Each named move below is a turn or a mirror, shown by a few rows before and after it. Which moves, in which order, take the first row of each later pair to the second? The first pair is answered.
move tigik:
[12,0,-2,-7,14,-8,6,-9,0,3,2] |-> [-1,0,14,16,-2,-1,-3,6,-2,-4,7]
[2,-3,-4,-7,2,-3,18,-9,-12,-11,13] |-> [-4,-1,4,6,-7,-2,13,1,-12,-15,16]
[8,-8,9,8,2,-8,16,-1,-10,-8,14] |-> [9,-8,6,6,5,-9,15,-4,-9,-9,14]
[-8,1,2,20,3,7,-4,-3,4,-6,-7] |-> [1,1,-9,1,15,2,2,-15,6,0,-9]
move bev:
[-6,-4,-11,-5,-2,7,-13,1,12,13,-12] |-> [-18,0,-4,14,2,8,-10,-2,6,5,-12]
[0,-7,-5,1,4,1,11,6,-1,9,-6] |-> [-4,-5,0,10,4,1,13,5,-5,4,-6]
[11,-14,-4,21,11,-7,12,14,1,-4,-3] |-> [16,-15,0,16,8,-8,11,18,2,-7,2]
[-17,9,14,10,-4,-4,0,5,-4,-11,14] |-> [2,3,12,-15,-13,-7,-4,11,0,-2,18]
move Tuvi:
[-20,10,5,-1,-4,14,-10,-7,-1,6,-1] |-> [-23,11,4,2,0,13,-5,-10,-5,4,-2]
[3,-14,-13,12,16,1,9,-4,4,1,-18] |-> [7,-12,-5,15,16,-4,15,-2,-2,-10,-9]
[-6,7,0,4,5,-2,4,-7,-4,-6,2] |-> [-3,8,5,2,-1,-2,5,-3,-5,-9,8]
move kul:
[-11,8,8,3,-6,5,-2,-4,5,-6,3] |-> [6,-2,11,-6,-11,-2,1,6,4,-4,9]
[-3,-1,-4,5,-4,12,-2,-1,-4,14,-15] |-> [-1,9,2,-11,-7,10,-3,-11,-6,4,-7]
[18,2,5,-14,-21,5,-10,4,-4,14,-2] |-> [2,-3,0,11,-12,12,-13,5,-2,24,-13]
[17,-12,-10,-8,-11,-3,-9,12,7,10,-2] |-> [-11,0,-12,10,-2,11,-14,-3,10,7,-15]
Now pairs of rows:
Between the rows of a pair lie 2 to 3 moves.
[0,-2,10,0,-18,7,8,10,4,-24,7] |-> [-3,-14,-15,4,12,10,14,-3,10,-2,-18] => kul, tigik, kul
[-2,0,-4,-3,12,-1,4,-11,-1,6,-6] |-> [4,-6,-4,-3,11,-5,4,-5,-1,8,-4] => kul, kul
[-6,-2,8,16,-3,3,1,10,-3,-4,-1] |-> [-2,0,9,14,-3,-2,6,8,-7,-7,4] => tigik, Tuvi, tigik
[7,-7,19,9,-15,-3,4,28,-5,-5,8] |-> [24,-9,-4,-25,3,-10,12,8,-2,8,1] => tigik, Tuvi
[5,0,12,3,-9,-6,1,11,-9,-18,12] |-> [-15,16,-2,-9,-1,7,-8,-14,1,-7,-2] => bev, kul, kul
[18,-10,0,-2,-2,-8,7,12,-2,3,7] |-> [-7,8,11,11,-10,2,0,4,-5,-13,11] => kul, bev, kul
[1,-13,5,13,-9,-4,-4,37,12,10,-7] |-> [-19,8,-15,2,20,4,-2,-7,16,14,-23] => tigik, kul
[3,-6,3,-14,-21,7,-18,12,6,7,8] |-> [-6,-13,-8,-1,-4,10,-17,8,11,21,-6] => tigik, kul
[8,-10,-10,-7,9,4,-4,7,5,22,4] |-> [1,11,3,-19,-6,7,-7,-4,0,1,18] => kul, tigik, kul
[-10,11,4,-11,-9,4,-1,-15,-6,11,-9] |-> [3,-2,12,-3,-22,-1,0,8,-7,12,-3] => kul, tigik
[-15,1,5,34,-6,12,-3,-4,-1,-2,-1] |-> [18,-4,-14,-22,-6,6,-6,-12,9,14,-1] => bev, Tuvi, tigik
[-14,8,11,20,-13,9,-3,10,0,-5,3] |-> [-9,8,13,19,-9,2,5,9,-5,-13,10] => tigik, Tuvi, tigik
[0,4,-16,7,7,7,-14,-13,13,6,-1] |-> [8,10,-5,-8,-7,2,-15,-10,9,-6,11] => tigik, kul
[-9,-10,-4,26,7,-4,8,9,-6,2,-5] |-> [9,9,-6,-27,-7,-4,0,-10,-1,-2,7] => kul, bev, bev
[5,-6,-11,-10,-1,11,-16,5,15,19,-9] |-> [-21,15,-4,11,10,14,-7,-15,0,-7,-5] => kul, bev, Tuvi
[-26,16,-12,8,20,10,3,-38,0,2,-11] |-> [22,-16,-24,-13,28,-14,17,-15,-3,18,-6] => kul, bev, kul
[7,-10,4,-1,-6,-8,4,18,-3,3,0] |-> [-18,9,6,10,-6,3,0,3,-4,-7,-3] => bev, kul, bev
[0,2,-8,-8,-4,5,-8,-3,6,6,-6] |-> [9,2,-8,-7,3,-8,4,-5,-2,-1,2] => Tuvi, Tuvi, kul
[2,-13,-26,20,33,1,17,-3,9,6,-19] |-> [-21,21,14,23,-12,13,-2,4,4,-33,8] => kul, tigik, Tuvi
[5,4,-5,-15,-13,2,-3,-14,8,-19,11] |-> [-13,-4,-13,9,-5,14,-9,-8,16,0,-8] => Tuvi, kul, kul
[-13,-3,-10,-1,12,3,-6,-5,2,18,-18] |-> [14,-13,-8,-20,4,-9,-1,5,-1,17,-6] => kul, kul
[6,-9,3,28,6,-8,10,16,-11,-7,2] |-> [28,-13,-9,-7,8,-14,11,8,-6,2,3] => Tuvi, tigik, Tuvi
[5,-10,2,8,-9,-2,-3,15,0,4,-3] |-> [-8,1,-5,9,10,-1,7,-10,-4,-3,-8] => tigik, kul, Tuvi
[-9,15,10,30,-1,8,1,6,-3,-10,-1] |-> [22,16,5,-19,-8,-2,4,-1,-2,-10,11] => kul, tigik, Tuvi
[2,4,7,-11,8,-9,10,-15,-6,-12,7] |-> [-8,-2,12,13,9,-8,11,-7,-8,-11,3] => kul, kul, Tuvi
[0,-6,5,12,-2,2,-7,11,-6,3,10] |-> [-2,2,2,-5,-7,8,-17,2,0,9,8] => kul, bev, Tuvi
[12,-7,-20,-23,9,-5,-3,1,11,26,-11] |-> [3,13,1,-5,17,-18,22,-15,-16,-19,9] => bev, Tuvi, kul
[-5,4,3,31,-9,9,-13,9,10,2,-11] |-> [11,3,-19,0,18,-1,2,-18,10,9,-19] => Tuvi, tigik
[-10,-6,0,20,-9,-12,-3,-2,-4,-13,-2] |-> [-8,-5,-1,14,-4,-15,3,-11,-7,-16,-1] => tigik, bev, tigik
[-5,16,-1,1,-1,-5,18,-9,-9,-14,11] |-> [5,7,-15,-22,-2,0,7,-10,5,10,0] => bev, Tuvi, bev
[9,2,-8,-22,3,-5,-1,-1,1,13,-1] |-> [2,-3,-13,-9,13,-3,2,-1,0,17,-9] => Tuvi, kul
[0,9,8,-31,-21,4,-22,-5,4,4,6] |-> [10,-11,-5,-28,-9,2,-19,6,9,24,-7] => Tuvi, kul
[-4,6,11,14,-22,14,-5,5,3,0,10] |-> [11,-13,-13,4,3,7,6,1,6,24,-7] => kul, tigik, kul
[0,0,-10,-19,17,9,9,-10,7,0,-13] |-> [16,0,7,-23,0,-1,11,5,-1,-15,3] => bev, kul, Tuvi
[15,-11,12,0,-8,-9,3,24,-9,-7,14] |-> [15,-15,-12,-19,5,1,-4,11,6,19,-7] => Tuvi, tigik, Tuvi
[-1,2,0,0,4,3,-7,4,4,11,-6] |-> [4,3,-1,-8,5,0,-5,0,3,9,-5] => kul, kul, Tuvi
[-21,12,-6,-6,-8,19,-20,-6,10,11,-15] |-> [1,8,7,-20,-28,9,-20,11,7,0,4] => kul, tigik
